In the rows, zero is written as 128.
The rows below come in pairs that one turn or mirror swaps. Which row does each named row swap with?
The rows were stretched afterwards, more along some directions than others.
Veniv: [140 124 145 115 131 146 107 150 109 145 167 130 117 127 157 125 140 153
 141 125 124 128 165  96 107 113 124 125 145 148]
dutu: [156 110 103 115 117 133 111 142 125  79 136 133 144 130 175 135 141 110
  97 111 137 138 104 167 141 118 101 113 114 110]
rafam: [141 132 131 128 148 148  83 162 129 132 160 130 117 125 159 146 139 152
 149 106 114 119 164  85 114 114 137 109 129 153]
dit: [156 154 118  98 131 163 112 145 132 113 157 124 150 179 142 113 133 143
 105 117 136 106 125 120 155 121 124 119 137 132]
gunab: [146 111 120 133 141 164 102 189 113 112 144 104 118 109 173 151 132 130
 107 111 120 136 138 122 129 133  88 119 145 152]
nivon: [156 117  97 129 146 150 121 156 128  98 172 130 129 129 160 144 140 132
  93 134 143 142 148 130 126 124 115 126 127 159]
Fug: [137 119 132 154 131 125 107 137 131 149 125 120 152 146 140 109 149 120
 137 105 108 150 123 113 133 109 105 118 132 141]
nekar: [ 95 134 168 126 128 145 161 140 110 124 174 121 138 127 140 122 142 124
 120 125 121 154 111  91 122 124 112  96 157 132]
pozib: [157  95 109 129 131 132  90 165 125  79 136 118 123 105 136 145 129  94
  91 117 117 140 131 123 131 155 122 135 127 129]
naned: [164 133 148 118 155 110  86 147 105 125 142 121 138 110 161 134 144 120
 112 106 137 145 104 127 102 127 120 108 146 132]
Sizav: [149 117  88 131 130 139 117 156 136  96 162 132 129 124 149 145 128 114
  95 110 142 133 142 120 122 131 113 125 117 140]
pel: [138 111 137 145 169 154 124 141 117 150 121 116 143 139 170 134 146 103
 112 154 135 149  99 128 105 121  83  98 148 154]
vulum: [158 116 107 140 152 127 139 147 144 108 163 135 125 121 153 141 126 118
  91 141 139 146 122 141 125 123 118 116 136 148]
subi: [150 118 139 134 128 138  94 123  94 120 132 115 102 126 154 140 138 139
 111 113 156 139 130 113 117 146 104 107 173 134]
niru: [159 110  96 139 139 146 109 177 133 120 133  99 157 163 128 146 120 121
 126 137 112 120 129 136 118 143 105 112 127 150]
febup: [142 106  98 130 131 149 118 135 127 115 165 139 132 145 173 129 155 143
 104 137 152 142 149 125 133 109  98 121 120 145]
vivep: [155 138 119 147 111 136  99 159  83 137 140  93 141 133 153 135 143 126
 121 110 132 145 112 123 115 128 112 118 143 146]
lek: [ 97 140 172 135 134 128 159 140 100 131 175 121 129 104 137 120 155 125
 112 132 117 149 120 108 135 117 123  99 148 128]
mar: [154 134 134 111 142 134  86 152 117 125 153 136 116 133 159 147 117 149
 127  98 142 120 151  83 107 125 137 113 138 148]
Nisan: [148 142 138 104 159 158 115 145 137 117 128 143 144 161 149 131 134 123
 103 137 139 115 126 105 132 126 130 122 126 135]
deta: [139 100 126 131 113 157  80 181  89 113 147  90 137 104 165 161 154 110
 128 119 110 157 127 111 115 151 104 107 144 126]
fono: [145 147 120 102 143 173 124 145 125 107 148 120 140 155 134 129 144 127
  99 129 136 105 125 128 147 142 123 122 132 130]
Bop: [136 142 162 118 125 135 131 134  93 116 164 110 120  93 132 118 130 113
  80  99 139 146 108 111 119 143 126 124 158 117]
gemu: [159 102 104 145 149 126 111 153 146 125 133 124 145 141 182 141 164 124
 120 135 135 148 122 148 124 100  92 119 116 153]
ruvik: [152 120 130 118 128 135  87 159 113 123 142 102 125 125 136 141 121 141
 123 114 135 116 140 109 123 138 122 123 130 129]
mizu: [147 132 107 118 112 137  86 120 134  86 143 145 136 141 159 142 120 139
 125 125 155 133 133 122 138 133 132 128 117 119]
fase: [139 139 116  95 126 154  66 193  96 108 177  94 153 128 172 145 135 129
 113  78 139 132 103 123 144 134 125 113 126 119]
kub: [156 123 118 143 134 133  78 164 108 137 138 114 158 123 166 130 148 124
 125 112 112 164 116 130 120 109 108 106 132 126]
tek: [165 115 105 136 115 133 113 113 105 117  99 131 125 146 154 138 138 115
 105 131 168 145 121 130 114 170 101 134 148 130]
biruk: [129 118 114 130 122 146 108 163 117 108 154  90 157 140 136 131 139 136
 143 120 106 131 130 129 112 127 116 116 155 126]
Vov: [152 130 150 124 128 164  75 149  94 110 155 126 120 115 178 129 162 139
  90  93 157 142 122 101 142 126 120 117 128 133]
Zud: [162 155 120 133 156 138  89 175 140 117 148 134 132 139 130 122 121 132
 105 102 121 134 145  94 126 154 131 130 127 154]
gab: [120 150 170 121 121 133 153 146  90 128 175 110 145 108 150 121 148 121
 113 130 132 155 108 118 124 118 116 105 161 125]
Kave: [132 137 121 155 111 124  97 148  96 102 139 114 103 108 136 134 151 158
 127  89 139 125 156 120 158 130 115 126 122 125]
lolog: [124 151 161 115 141 135 150 129  91 114 174 121 145 137 138 113 145 129
  99 120 138 145  94 106 135 135 138 101 159 137]
rem: [147 145 123 122 136 118 127 141 109 133 164 117 152 132 127 121 120 118
  98 100 145 139 101 125 130 146 122 127 145 114]
kek: [136 135 144 152 138  96 113 145 106 131 113 100 133 125 104 126 129 117
 126 115 111 122 125 109 125 125 143 114 137 125]
tezoz: [145 131 131 113 158 154 109 139 139 119 125 138 139 174 147 126 146 125
 112 135 126 103 127 116 137 123 128 107 132 143]
fem: [130 143 151 129 146 124 154 143  96 119 183 105 142 128 134 114 146 134
 104 140 121 133  99 136 145 117 135 100 155 131]
Tolu: [145 123  88 139 127 131 131 135 135  95 143 153 138 157 150 134 121 137
 115 112 146 128 152 115 121 124 119 129 121 150]
Pubu: [149 129 100 127 112 152 110 167 113 101 172 107 147 127 153 132 126 112
  83 115 154 150 118 128 119 144 100 121 134 137]
limep: [154 119  91 110 109 138  86 134 143  83 138 138 123 114 159 152 131 109
 104 104 153 132 130 144 137 142  89 134  98 113]
gavig: [121  99 131 134 138 157 158 158 133 107 153 109 119 136 115 122 126 121
 108 126 119 124 128 131 115 168  91 121 148 142]
pov: [133 117 138 142 147 138 114 166  93 139 128 101 147 146 161 139 132 131
 150 131 112 130 121 151 112 115 107 104 151 148]
Rete: [154 140 120 101 155 155 120 137 155 123 132 130 146 160 153 129 140 124
  95 145 147 122 118 122 145 131 108 123 118 132]
zekol: [139 149 140 104 152 153 115 138 145 130 133 146 140 166 144 116 140 131
 103 125 137 118 134  97 140 127 126 120 127 140]
tofem: [107 131 163 135 127 128 155 128 101 120 168 130 137 132 135 122 138 119
 118 126 110 145 115  99 125 119 123  93 157 133]
mudiz: [131 121 120 150 172 145 135 158  99 130 136  98 130 119 128 134 144 112
 101 140 112 138 124 129 125 146 124 122 146 164]
vus: [155 128 130 122 139 142 109 135 122 135 148 124  99 130 144 132 141 159
 131 116 137 120 164 102 118 125 126 134 145 158]
Fis: [154 128 138 130 136 140 116 152 136 157 148 127 126 127 167 151 130 132
 148 134 117 141 147 117  96 111  93 123 140 149]
Lal: [134 136 146 131 135 146 106 133 105 130 130 131 131 150 126 119 132 142
 130  99 133 131 149  82 131 137 135 116 158 161]
nupel: [120 132 161 117 146 139 148 142 100 125 167 130 140 129 149 128 152 121
 117 134 110 146 104 108 123 101 112  97 152 139]
solom: [113 144 169 139 138 124 147 121  88 126 157 126 131 118 129 119 150 126
 120 125 118 141 115 102 127 122 125 104 148 134]
Rak: [145 117 116 135 110 116 101 140 108 127 101 119 126 137 144 124 130 139
 155 107 127 132 129 146 120 131 110 128 135 126]
ges: [164 139 127 110 157 154 112 141 142 112 121 139 135 170 146 132 144 117
 100 139 125 121 108 127 134 134 115 124 131 133]
zigu: [142 139 122 105 153 166 107 144 145 100 130 145 149 180 142 123 139 124
 111 126 133 108 130 112 137 135 118 112 120 149]
Vuti: [165 141 127 127 145 156  83 178 135 142 160 134 111 116 176 140 153 143
 128 106 126 128 159  97 110 119 121 123 126 162]
Zato: [122 129 168 133 133 128 141 136 102 111 158 121 130 129 138 128 159 126
 122 128 111 149  98 119 133 119 118  94 158 125]
zekif: [167 121 143 161 167 116 121 126 150 139 123 146 109 108 139 112 147 120
  91 122 143 145 125 111 134 138 113 121 148 154]
Fiso: [131 147 119 118 110 148  98 169 119  98 147 118 152 158 138 143  95 116
 116 104 131 133 130  99 121 137 121 102 133 135]
sasup: [162 124 127 118 141 144  92 163 127 137 141 110 120 138 158 139 134 151
 130 102 120 121 144 106 119 106 120 122 150 148]
doru: [151 111  96 145 139 128 138 140 141 113 149 148 125 141 161 142 135 147
 110 124 145 135 150 121 128 119  96 123 115 150]
serub: [136 112 128 100 136 155 105 146 138  76 146 120 123 135 144 133 132 126
  90 110 155 115 119 136 147 148 120 108 127 124]
Sifir: [130 104 156 126 125 140 117 153 112 128 120 126 158 144 144 127 119 107
 143 116 108 143 123  93 107 115 102 113 146 142]
dutaf: [156 133 162 119 135 120 107 120 117 140 131 126 117 121 156 117 148 135
 132 106 130 130 110 133 115 119 118 101 155 117]
kera: [162 142 137 101 185 149 122 127 153 133 130 161 140 173 149 121 144 119
  98 149 133 121 108 109 126 116 121 112 132 153]

gab swaps with Rete
Nisan swaps with nekar
tek swaps with deta
biruk swaps with mizu
gavig swaps with Vov
solom swaps with zigu
fono swaps with lolog
vulum swaps with sasup
Fis swaps with gemu

